Rotation paths and how fast each direction turns (degrees each step)
Each turn is a multiple of 5 degrees from 10 to 175, or 0.
Each row of a path follows its step; steps can be skipped.

step 5: [6.6 -29.9 -27.6 2.2 20.9 -24.2 -7.7 15.4 -22.0 -3.7 10.7 -8.8 -7.4 10.4 -7.4 -12.4 32.2 27.0 -11.9 5.0 -0.9 -2.7 7.7 10.4 3.9 20.1 22.4 22.7 -41.9 -4.6 19.8 20.4 -34.0 1.4 44.6 25.8 -3.3 14.4 -19.2 16.5 37.2 -16.5]
step 8: [-12.0 6.9 -23.5 15.1 18.7 9.2 -2.3 26.3 25.9 -13.6 5.7 15.8 5.7 13.7 -5.2 36.4 -23.4 -2.7 2.7 22.4 -3.6 -8.9 -13.6 -5.5 -45.1 16.6 -9.7 23.3 3.0 7.7 -1.0 -6.7 -10.8 -27.7 1.0 20.4 24.2 1.9 -65.6 5.4 -7.0 -37.1]
step 9: [13.4 6.7 -56.5 16.3 8.1 10.0 -1.1 7.4 4.0 -26.6 -15.6 40.6 -12.7 -1.8 -26.4 5.9 19.9 -4.0 7.6 16.9 -14.2 -32.6 21.1 -1.5 -33.9 0.8 2.0 29.5 18.8 -18.4 -3.5 -18.3 11.2 25.5 46.8 1.0 7.3 24.7 -10.2 6.4 14.9 -9.8]
step 15: [8.5 5.7 24.1 20.7 24.9 -23.7 3.8 10.1 -0.7 61.7 -37.4 -7.0 55.2 -3.4 17.2 -5.5 4.2 -19.4 0.4 1.3 -25.9 -31.5 -22.3 12.1 -9.9 11.6 6.6 -4.6 -10.6 0.8 -16.2 32.4 -13.4 3.1 -13.8 17.4 -10.2 14.9 -1.1 6.8 12.7 2.1]
step 24: [17.1 -13.6 -5.5 -4.7 -16.1 -17.0 20.8 11.8 33.5 18.8 16.8 5.5 -6.3 -2.9 -8.6 -22.4 -36.4 -12.3 43.3 30.2 -38.3 -11.6 15.2 -8.0 -24.7 0.1 10.4 18.8 13.1 -30.0 2.0 0.3 -7.4 9.6 12.6 34.3 16.3 26.5 -8.4 -4.2 5.9 -40.7]
step 27: [29.1 20.2 -9.2 5.5 8.3 10.0 27.5 2.6 -21.6 -3.8 -32.9 10.9 21.4 -5.1 1.9 -7.7 39.6 -4.8 15.5 -11.3 -22.9 7.7 36.0 25.8 -24.8 4.3 14.5 5.0 -4.1 -33.8 -14.0 15.8 -30.4 -50.1 17.3 3.4 -1.8 1.0 -13.9 15.8 26.4 -12.5]
step 28: [31.2 13.7 8.9 5.6 4.7 -11.9 0.3 -4.9 3.1 -31.6 41.4 -0.9 26.0 5.9 -33.4 6.2 -11.2 -21.9 17.1 23.1 -13.8 -11.0 14.3 4.1 -27.1 19.2 -27.9 12.5 -31.4 -2.7 -39.3 24.3 -29.0 -44.6 21.4 9.7 -2.7 8.1 0.5 -23.4 5.1 -10.2]
step 30: [-23.3 26.2 -19.7 17.7 26.0 25.3 -18.6 33.1 23.4 9.6 -40.0 30.3 4.7 23.6 15.4 23.5 25.3 -6.8 -3.7 -8.8 -19.4 -20.4 -26.4 -8.2 -12.3 -2.3 0.2 22.6 -11.2 16.3 -9.9 13.2 -21.4 11.5 12.2 -10.9 -15.8 28.8 -16.5 21.9 -14.9 23.9]
Directions:
[-5.4 -1.7 -12.2 -2.5 -7.9 -1.8 5.4 -1.2 -5.5 -9.1 10.9 -1.5 0.0 4.8 -0.2 -12.1 2.7 3.1 10.4 6.6 1.0 -4.0 4.7 6.3 1.4 4.6 -7.2 -10.3 -4.3 -2.7 -8.2 -1.5 -2.0 14.5 4.6 3.0 -7.9 0.8 -8.9 -15.8 3.6 -0.3]
95
[3.9 5.3 -3.9 6.1 -11.0 10.5 -0.3 2.8 5.3 2.9 -8.7 4.6 -3.9 -1.7 -8.3 -5.3 2.2 -16.4 -0.1 -4.3 -0.4 7.1 11.7 6.8 -1.8 -10.4 5.5 0.8 -3.3 -2.3 10.7 7.9 6.6 1.3 -4.4 -0.7 -7.2 9.9 -4.7 -7.9 1.4 10.6]
140
[6.5 6.3 1.5 10.9 -6.2 -3.1 2.1 -4.8 -10.5 8.1 -2.5 0.1 -10.5 3.3 4.2 -7.0 5.8 15.9 1.7 -2.4 -6.2 8.6 1.3 0.1 -5.7 6.3 -4.9 -4.9 -6.9 4.5 3.0 7.3 -2.4 -4.1 -4.2 -9.1 14.3 -8.1 -0.8 -2.6 4.9 11.4]
70
[-3.4 6.3 5.8 -2.7 -6.7 9.4 -0.1 -0.6 15.6 -3.1 -0.4 -4.4 -16.1 -1.9 14.8 -1.5 -8.8 8.4 2.8 4.1 3.5 -5.7 -0.7 -10.0 -11.0 7.3 -1.6 4.1 -1.0 -7.4 0.1 8.2 -0.9 3.3 -3.0 2.4 -8.5 3.4 -3.1 3.2 -10.3 2.7]
65
[4.5 -9.1 -16.5 -0.1 -1.1 -13.0 5.9 0.2 -3.4 1.3 3.7 -14.2 -5.8 -8.5 7.6 -2.0 -2.8 6.2 1.7 -3.2 0.9 11.9 -5.2 -3.0 7.8 -5.6 -0.5 7.4 1.0 1.8 12.0 3.7 5.4 -3.7 -6.1 0.4 -4.5 11.3 -1.7 -1.1 -3.8 -9.3]
20
[-9.6 -7.1 -2.1 1.3 8.0 -0.1 -5.8 7.3 -3.7 0.9 -8.5 -6.4 1.8 13.1 7.3 -7.3 -0.4 0.6 -0.8 -2.7 5.9 0.9 -2.8 3.8 -3.1 0.5 4.6 -7.0 10.1 5.3 2.1 9.6 -16.4 -13.3 2.6 11.9 -6.6 4.9 -1.4 -2.1 4.3 9.4]
145
[-0.9 8.1 -1.5 -6.7 8.6 -0.4 -2.1 -2.6 -9.7 -7.9 -3.1 1.3 -3.0 2.8 -0.9 9.6 7.7 11.1 -17.0 -2.8 -4.6 3.9 6.7 1.3 -5.5 -5.8 5.8 -2.5 3.8 -10.8 0.5 -7.3 -1.2 2.2 -6.5 6.2 2.4 4.0 -13.7 -8.3 -13.0 0.1]
80
